Look-ups in named tables: a row name and a column name give one cell, copied from the table.

Table Buzem
	Kek	Gigev	Kav	Rimuz	Midun	Nito	Mevokid
Lin	147	142	153	152	152	155	120
Leg	147	142	153	152	244	151	211
Zir	147	142	153	152	152	155	120
Dape	147	142	35	135	100	155	120
Gudir	156	142	153	128	94	64	120
Tum	147	142	153	164	159	155	120

Dape, Kav => 35
Lin, Kav => 153
Lin, Gigev => 142
Leg, Mevokid => 211
Tum, Mevokid => 120
Leg, Kav => 153
Gudir, Kav => 153
Gudir, Rimuz => 128
Gudir, Nito => 64
Zir, Nito => 155
Zir, Rimuz => 152
Gudir, Gigev => 142
Dape, Gigev => 142

Lon =
,Gaget,Kuda,Foza,Zuk,Sasi,Gak,Nakag,Davig
Doled,18.251,17.953,28.182,30.610,47.242,34.003,60.918,53.858
Tume,35.119,61.643,76.783,22.122,68.755,18.004,51.150,39.726
Soraz,71.906,49.805,27.317,43.739,15.647,54.875,15.617,77.058
Los,17.321,29.380,32.152,20.847,16.504,26.821,52.424,77.596
Pafeno,36.162,55.992,41.210,32.837,64.984,59.147,55.068,57.678
Lel,27.707,29.132,46.099,42.790,68.784,59.228,28.206,26.535
Faleg,44.777,54.782,48.854,69.119,67.000,60.681,17.533,42.916
Lofube,49.137,56.848,66.986,29.927,37.750,72.280,63.173,42.108
Fakevoz,73.053,45.925,22.969,29.133,58.413,36.035,41.369,33.624
Med,51.109,45.864,64.278,41.748,40.563,66.771,49.949,40.646
Viv,32.052,21.065,29.978,55.361,50.975,76.979,33.414,50.983

Doled, Kuda -> 17.953
Doled, Sasi -> 47.242
Doled, Nakag -> 60.918
Lel, Gaget -> 27.707
Tume, Sasi -> 68.755
Los, Gaget -> 17.321

Table Vozir
           Gep  Kororil   Tadu    Zel    Lok  Fameza  Zaliv  Rekaga  Kizol  Pekiti
Bepud    73.94    66.04  25.10  88.43  94.81   72.10  21.22   22.15  75.78   25.95
Sovegan  85.66    76.82  27.22  90.36  86.59   66.51  23.94   23.10  72.92   28.97
Sim      51.03    27.48  57.78  44.50  49.33   38.85  50.98   53.13  56.27   56.32
Nadul    64.55    62.68  38.61  87.15  96.63   86.71  26.51   20.35  78.16   19.96
Lat      91.08    89.48  11.15  88.70  83.56   75.63  15.62   16.77  80.77   18.91
Posa     73.88    81.03  28.05  92.34  93.38   91.14  19.84   15.78  79.82   14.46
Kizazeg  39.24    28.51  62.01  58.89  75.42   74.19  45.36   39.06  67.72   36.26
Fimeto   80.75    86.32  31.64  87.57  80.53   84.84  23.96   19.13  77.25   18.31
Fubezu   72.74    50.57  31.53  51.34  46.87   31.06  38.83   47.43  59.40   53.53
Bafop    77.81    77.17  19.15  90.65  94.37   82.76  16.40   16.51  81.18   17.33
Pog      92.19    77.44  19.75  77.13  73.19   58.10  25.27   24.78  77.20   29.56
Lizafug  44.65    23.58  56.78  63.32  80.86   63.82  44.33   41.00  64.61   43.31
Ked      48.14    37.67  43.77  76.23  93.63   71.34  30.88   32.06  69.63   33.61

Posa, Lok -> 93.38
Fimeto, Fameza -> 84.84
Sovegan, Tadu -> 27.22
Fubezu, Kizol -> 59.40
Bafop, Tadu -> 19.15
Sovegan, Zaliv -> 23.94
Kizazeg, Zel -> 58.89
Nadul, Kororil -> 62.68
Ked, Lok -> 93.63
Pog, Rekaga -> 24.78
Kizazeg, Zaliv -> 45.36
Bepud, Zaliv -> 21.22
Bafop, Kororil -> 77.17
Posa, Kororil -> 81.03
Lat, Tadu -> 11.15
Which row has the largest Pekiti? Sim

Megulak:
|  | Difo | Noreko | Vum | Paperob | Ril | Nik |
|---|---|---|---|---|---|---|
| Vif | 148 | 101 | 142 | 61 | 175 | 155 |
| Lis | 100 | 137 | 124 | 92 | 109 | 132 |
| Tavozed | 113 | 120 | 126 | 107 | 96 | 124 |
| Papoten | 114 | 76 | 195 | 40 | 160 | 158 |

Nik of Tavozed: 124
Ril of Vif: 175
Paperob of Vif: 61
Nik of Papoten: 158
Noreko of Lis: 137
Difo of Papoten: 114
Which row has the largest Vum? Papoten

Marib
fields: Pemu, Kud
Zul: [32, 112]
Lirena: [202, 145]
Turo: [14, 23]
Tili: [171, 150]
Mub: [56, 67]
Dogedi: [178, 157]

Kud of Dogedi: 157
Pemu of Mub: 56
Pemu of Tili: 171
Pemu of Zul: 32
Pemu of Lirena: 202
Kud of Zul: 112
Kud of Lirena: 145
Pemu of Turo: 14
Kud of Mub: 67
Kud of Tili: 150

Gikeli:
|  | Nasonug | Koduze | Gez | Sen | Relebut | Visug | Zagape | Roz |
|---|---|---|---|---|---|---|---|---|
| Mafita | 30 | 23 | 90 | 94 | 134 | 30 | 105 | 83 |
| Mezuf | 6 | 24 | 90 | 119 | 59 | 35 | 128 | 92 |
| Nud | 92 | 98 | 81 | 96 | 49 | 67 | 111 | 99 |
| Vom | 77 | 14 | 99 | 75 | 13 | 202 | 52 | 20 |
| Simig | 44 | 38 | 100 | 82 | 43 | 54 | 82 | 90 |
| Sok | 28 | 116 | 63 | 52 | 123 | 112 | 78 | 120 |
| Favid | 176 | 31 | 83 | 39 | 41 | 132 | 44 | 86 |
| Tizud | 97 | 58 | 56 | 170 | 85 | 93 | 105 | 28 |

What is the Roz of Nud in Gikeli? 99
What is the Koduze of Sok in Gikeli? 116
What is the Sen of Simig in Gikeli? 82
What is the Sen of Nud in Gikeli? 96
What is the Nasonug of Sok in Gikeli? 28
What is the Sen of Mafita in Gikeli? 94
What is the Sen of Favid in Gikeli? 39
What is the Roz of Mafita in Gikeli? 83
What is the Roz of Sok in Gikeli? 120
What is the Relebut of Favid in Gikeli? 41
What is the Sen of Sok in Gikeli? 52
What is the Roz of Tizud in Gikeli? 28
What is the Relebut of Nud in Gikeli? 49
What is the Zagape of Favid in Gikeli? 44
What is the Koduze of Simig in Gikeli? 38
What is the Relebut of Mafita in Gikeli? 134

